(in the rows, 128 means zero)
A single turn carries every row of the set below to another of its rows. Some are shown first; where does it send the rows asked next?
likez: [171  90 133 143 152 103 131 143 153 134 156 137 140 118 111]
vofo: [184 111 105 132 128 114 132 140 132 113 131 132 119 110 110]
netek: [162 105 102 117 169 113 163 120 128 126  99 115 150 138 130]
vibin: [176 116 102 128 125 115 135 149 138 122 127 129 121 108 100]
Tiban: [147 142 101 127 164 119 137 106 138 158  96 111 124 116 110]
Mogub: [162 109 146 133 138 101 153 141 148 134 154 140 127 109  97]
dafev: [163 118  89 123 169 125 130 106 142 141 108 112 140 127 117]
kizi: [147 139 103 151 127 105 125 125 108 136 125 124 112  97 144]
kabik: [145 134 106 116 159 121 148 112 127 153  88 102 129 119 126]
rafak: [171 133 116 129 177 115 131  94 134 142 102 121 121 125 126]
fela: [140 124 142 166 155  88 127 122 126 156 148 132 123 103 145]
runav: [144 121 149 164 152  87 135 125 125 153 154 138 125 115 139]
nam: [132 133 102 122 163 109 168 126 125 150  91 111 140 126 122]
Fope: [155 121 107 118 162 120 143 103 118 141  91 105 132 129 140]
fano: [159 130 129 126 186  94 164 117 125 137  93 119 129 131 134]
Birof: [169 128 118 108 163 121 152 114 132 140  89 110 123 126 112]
vuraf: [161 112 148 144 138 101 151 143 144 142 152 140 126 116  97]
Labug: [124 121 115 145 114 112 149 130 122 149 153 129 129 100 119]
Punit: [142 133  94 150 126 106 121 134 113 142 127 119 123  99 146]
dabuz: [175 132 131 147 166  85 112 153 144 143 121 128 122 101 129]
mag: [137 115 135 152 158  89 127 141 139 163 153 126 149 105 138]
fizo: [129 117 126 163 151  94 122 135 135 162 148 122 140 100 143]
gema: [142 102 123 153 120 115 146 118 116 132 161 133 126 121 131]
savo: [151 120 106 125 168 108 164 105 112 132  98 118 135 135 146]
pifu: [154 129 115 114 166 108 175 124 131 137  92 121 128 130 110]
sota: [155 122 118 127 136  89 171 151 129 116 145 119 119 149 131]
Tad: [154 125 112 119 178 115 136 123 137 155  90 101 144 124 132]
vuler: [156 120 125 133 159  75 158 157 136 126 144 119 130 149 142]
favu: [132 114 110 145 112 117 149 128 128 141 150 128 122 104 109]
kar: [152 129 128 135 157  74 161 163 138 134 141 115 126 142 133]
Lub: [165 135 110 123 169 121 142 100 135 145  99 120 114 122 105]
pavi: [147 121 151 154 158  85 133 128 129 150 150 138 127 104 141]
fuga: [127 118 120 152 112 111 151 132 127 150 153 129 127 112 110]
zalu: [176 123 125 149 167  88 109 151 141 140 127 125 132 106 139]
ziv: [135 130 110 138 143  82 159 153 124 134 145 109 130 145 151]
vut: [166  91 131 134 142 106 140 139 146 131 161 139 145 113 112]
limor: [161 124  96 129 169 121 131  90 127 141 105 114 127 128 135]
tos: [145 116 106 122 182 102 154 132 136 147  95 111 157 130 131]
roku: [146 104 113 147 114 117 147 113 118 126 153 135 120 110 127]
Zatu: [166 125 127 120 178 111 141 108 131 146  90 108 128 129 134]
Kibav: [165  89 133 145 141 106 137 141 145 136 163 137 145 124 113]
mapuv: [147 123 109 126 134  91 171 159 132 123 145 115 127 146 124]
mes: [137 136 119 139 142  79 164 150 119 134 140 113 116 140 149]
Duder: [167 111 105 109 164 125 143 115 136 137  95 106 142 131 122]
fereb: [138 107 122 145 117 110 149 114 114 133 160 134 127 110 139]
lav: [157 129  96 126 177 118 128 115 148 159 100 109 139 122 113]
deven: [169 109 144 143 149 101 140 142 152 138 151 139 126 110  96]
sozeg: [131 111 131 161 150  92 128 142 136 162 158 123 146 112 135]

dafev -> lav
runav -> gema
roku -> likez
Now find these:
vofo -> zalu
Duder -> Tad
ziv -> mapuv
tos -> nam

A single turn carries every row of the set below to another of its rows. Some are shown first; where does it send the rows asked next?
buba: [145  98 151 160 146 138 127 111 108 114 116 133 143 102]
Dovi: [155  92 116 123 138 130 123 126 122 121 106 109 119  91]
nop: [144 104 155 156 141 143 129 112 109 120 113 131 147 101]
vuvu: [128 123 104 134 131 101 144 109 113 115 127 138 131 127]
zak: [149 109 132  99 172 148 116 109 155 148 133 145 154 131]
beri: [132 122 131 142 158 109 124  80 138 116 128 151 162 113]
bes: [156  97 118 119 136 128 121 125 121 122 103 106 119  92]
moluf: [151  93 119 117 134 131 121 127 121 124 107 105 121  89]
mak: [159  98 137 107 131 155 132 107 124 122 158 120 124 132]
zuta: [152 101 136 134 160 142 144 134 162 113 141 111 157 114]
vif: [185 123 129 124 121 132 150 115 117 133 137 137 126 120]
petuk: [167 103 121 113 176 117 120 125 153 138 127 158 144 123]
Peker: [139 139 132 112 140 120 141 121 130 130 128 139  93 128]
veme: [167 129 128 109 163 135 129 111 152 157 121 155 152 124]
lutid: [110 114 115 120 135 120 133 107 114 110 141 120 133 133]
Siz: [165 118 138 134 153 143 151 137 160 124 134 108 161 107]
nuli: [123 121 142 129 156 128 120  73 139 121 137 138 164 117]
Bopo: [154 105 133  92 174 143 112 121 153 142 138 140 152 130]
Tago: [141  98 157 157 143 146 124 111 109 115 117 126 148 104]
miru: [121 137 116 119 123 121 143 106 109 128 131 116 138 128]
sabu: [127 130 134 104 145 131 135 117 133 124 136 132  96 134]
vip: [171  86 117 132 140 124 137 115 127 107 149 150 117 129]
nulu: [164 108 128 146 160 128 148 139 166 118 128 122 157 107]
fulo: [131 122 123 116 151 116 135 121 132 117 138 143  91 130]
gov: [134 139 142 133 149 119 130  78 135 132 127 142 166 112]
veko: [160 105 116 117 177 126 117 111 156 141 126 167 149 125]
gel: [175 128 132 101 162 132 127 126 148 156 121 148 154 122]

Tago -> buba
nuli -> beri
petuk -> gel
Now find these:
zuta -> nulu
vip -> vif
veme -> zak
fulo -> Peker
vuvu -> miru

A single turn carries every row of the set below to another of its rows. Some are shown first; where does it send the rows asked next?
Gami: [ 83 109 103 137 121 118 145 141 143 129 129 126 121 125  93 103 136 110
 139 128 131 152]
Fek: [120 107 102 111 116 129 124 146 144 153 142 125 128 136 106 136 151 101
 107 144 121 147]
zipu: [138 104  85 145 154 124 104 115 145 137 155 118 149 157  99 110 158 118
 115 141 133 146]
vatu: [ 98  94 106 121 136 116 105 125 139 108 110 147 137 134 102 110 144 101
  96 148 112 148]
faba: [114 149 127 126 128 157 131 150 121 105 124 149 111 128 123 101 136 125
 114 112 137 126]
nisu: [111 111 120 118 150 154 128 142 109 128  98 151 108 157 105 118 120 126
 113 121 131 112]
Paped: [ 90 109 100 125 114 118 144 138 135 120 125 106 135 127 101 110 126 102
 134 135 134 153]
Lam: [111 138 142 111 126 153 131 136 130 130 104 140 118 146 130 109 122 102
 104 138 108 124]
fizal: [116  92 110 146 125  96 120 118 161 156 154 107 126 156 104 103 137 115
 133 119 126 142]
Tuz: [ 93 109  98 121 137 120 112 122 141 106 112 136 139 144 107 118 164 101
 110 151 121 148]
Kabaz: [125 102 129 139 169 153 109 143 135 139 161 118 139 164 122  76 120 121
 122 115 131  95]
Saved: [135 114 106 127 125 142 126 149 144 150 138 124 137 125  98 128 148 103
 110 155 119 151]
laf: [112  97  98 146 133 102  99 112 143 105 149 111 155 140 121  89 125 103
 114 123 119 148]
fug: [118 135 154 118 130 150 129 142 137 134  99 124 114 141 123  98 126 112
 110 143 117 107]
lem: [122  92 103 160 133 118 108 127 141 105 146 112 161 130 111  90 118 101
 128 125 120 152]
kal: [138  94 140 143 142 120  97 115 155 111 157 129 131 163 128  82 121 124
 129  94 129 120]
nabi: [146  99 116 145 169 144  97 121 136 117 165 124 149 164 121  86 118 121
 127 113 133 114]
nom: [113 153 120 114 131 164 144 141 118 119 121 143 116 138 118 108 128 117
 111 124 135 137]
vam: [126  79 122 137 121  99 113 126 167 154 154 121 124 144  98 101 134 118
 113 118 124 147]
Pubas: [101 126 125 115 137 152 140 129 118 128  93 151 105 161 107 118 125 119
 118 124 129 130]
pef: [110 124 135 100 136 150 125 141 133 131 107 150 110 142 120 123 133 104
 108 145 112 115]
lusi: [144  94 142 153 142 147  95 132 139 109 136 137 137 171 129 100 134 126
 129  90 128 115]
ter: [118 140 128 105 122 155 145 151 127 120 121 133 112 122 115 115 122 113
 121 135 134 129]
kolam: [140 102 133 139 164 130 112 114 158 135 157 116 125 173 107  77 133 133
 137 117 144 111]
samok: [141  96 144 143 140 142  98 124 152 119 156 130 145 179 133  89 129 117
 123  93 127 124]
Zage: [129 102 124 138 164 153 113 128 137 130 168 117 149 174 120  74 117 119
 125 106 140 117]
nefa: [117 100  92 149 166 126 106 117 152 136 151 132 144 153  92  95 165 118
 118 144 130 141]
Budid: [ 97 126 119 115 139 150 137 135 120 104  97 151 109 142 109 119 132 115
 132 130 132 126]
lura: [132 101 144 134 155 134 113 110 157 122 145 119 134 185 110  69 135 132
 123 108 150 123]
suk: [136 109 146 132 149 132 114 123 151 112 141 116 124 162 108  66 131 143
 117 108 157 115]

laf -> Tuz
fug -> suk
Now find these:
kolam -> ter
vam -> Gami
Pubas -> Zage

A single turn carries every row of the set below to another of its rows. Some are shown first; where does it send the rows asked next?
Fibo: [100  95 148 112 122 164 101 127 162 195 145 111 140 125 123 116 122 113
 121 120 101 101  90 106 161 117 126]
tikev: [106 110 123 120 102 129 127 143 175 118 143 113 136 126 162 142 100 114
 122 129  91  74  92  96 172 114 152]
sel: [117 133 150 144 136 148  81 145 129 144 125 145 125 145 130 141 120 107
 149 136  97 119 104 113 159 121 154]
nata: [137  83 153 140 124 145 115 144 157 175 146 124 181 122 155 122 105 108
 142 114  94 112 115 126 161 100 122]
viruk: [107 152 136 129  86 155 132 138 164 144 164 122 160 155 138 136 117 102
 139 139  98 115 126  86 149 114 129]
Poso: [ 97 116 147 152 119 134 113 110 156 167 146 130 138 126 149 115 152  89
 129 151  70 116  84 165 178 101 141]
Virid: [109  98 155 101 108 133 142 108 115 142 134 124 144 130 153 108 123 108
 142 127  80 108 121  95 199 111 121]
zuku: [ 97 102 141 105 114 148 108 133 140 158 159 122 173 132 142 113 127  88
 111 177  77 118  76 102 167 118 121]
fem: [133 168 148 125  78 152 118 117 162 135 147 125 169 139 147 119 111 105
 133 132 102 105 105 103 155 113 132]
bupek: [140 127 128 118 137 122 123 121 167 161 166 142 160 155 179 134 127  68
 126 133  83 118  98 137 168  91 137]
bavu: [109  86 144 117  84 148 124  97 159 158 136 122 135 136 155 164 133 117
 126 143  81 120 112 103 188 118 128]
lofol: [126 110 125 109 132 124 106 108 179 173 158 128 136 152 166 153 127  77
 146 112  85 102  97 113 157 113 123]
zarap: [123 116 150 128 102 146 103 110 150 164 130 128 156 122 158 138 105  79
 108 163  83 133 110 123 186 100  97]
gumaz: [109 128 133 140 125 144  92 120 141 130 139 147 148 173 149 145 119 139
 145 133 102  92  83 119 167  96 125]
ser: [114 147 118 122  68 153 130 126 138 137 157 142 163 133 161 108 126 105
 132 132 110 105 104  96 147 115 119]
Sofam: [130 140 130 144 122 144  93 119 125 144 134 167 136 149 152 125 127 130
 122 129 110 105  84 138 178 111 124]
Rubat: [105 135 153 143 132 133 104 134 120 152 122 150 140 167 145 132 116 118
 156 136  92 108  98 108 146  90 130]
ginis: [112 130 130 102 121 146 126 110 128 153 142 114 132 117 160 136 135  70
 145 115 118 113  80 124 173  99 173]
bofo: [103 116 119 103 127 134 122 109 136 170 139 119 124 128 161 142 120  65
 161 101 107 105  98 106 164 101 123]
kof: [110 130 140 136 117 111 163 158 139 159 137 125 150 120 162 116  96 100
 118 126  95  92 100 106 160  98 130]
direr: [129 105 168 118 119 140 115 126 116 140 159 100 184 109 153 130 129 107
 136 143  97 115  98 114 181 124 147]
Nidu: [123 142 153 128 125 124 112 145 168 154 153 100 132 111 147 143 108 106
  98 135 100  87  96 110 168 126 153]
supas: [ 92 101 133 145 128 134 103 107 172 140 155 122 131 140 149 124 138  92
 145 137  64 101 108 151 196 101 119]
gafon: [121  84 143 108 117 148 110 133 168 132 143 141 155 145 162  85 116 110
 124 134  70  99 117 113 177  85 143]
bani: [112 129 118 100 132 143 131 127 150 135 163 133 150 148 162 120 135  68
 126 140  96 115  81 131 182  89 170]
Firen: [113  95 150 123  97 161 110 117 146 153 147 126 141 124 176 124 145 124
 104 144 106 118 111 128 168  77 168]
boso: [124 161 145 125  89 144 123 130 143 159 157 135 138 134 147 115 128  95
 128 130 101 121 139  90 148 126 123]
Vereg: [124 146 125 122  82 159 102 128 149 127 169 127 144 124 152 128 129 102
 131 127 114 109 126  93 160 137 130]
gagov: [ 84 119 110 127 117 127 131 158 150 145 162 122 125 125 164 133 109  96
  98 147 102  92 108  96 166 102 118]
nanen: [ 92  93 142 154 121 121 121 109 138 164 149 121 138 125 163 126 150  99
 163 123  75 103 106 147 170 100 118]
Tepes: [106 121 112 143 128 154 100 152 120 143 139 169 126 147 136 129 130 111
 132 139 107 120  94 121 172 122 134]
Zer: [ 90 104 152 135 126 133  96 106 143 149 141 107 133 113 141 107 144  92
 161 127  74  92  83 141 175 114 141]
dazas: [ 77 104 131 152 127 145 115 128 136 142 150 113 151 117 144 116 135  77
 154 147  84 113  87 153 183  94 134]
sor: [130 135 143 136  98 112 121 127 147 153 131 128 123 101 188 130 111 105
  97 131 101  91 105 117 159 103 136]
zovet: [ 90 111 138 119 121 172 106 123 132 160 142 111 133 114 147 114 111  95
 112 132 122 116 122 119 190  72 118]

zarap -> Virid
nata -> zovet
Poso -> nanen
Now find these:
kof -> gagov
boso -> ser
Tepes -> gumaz
bupek -> bofo

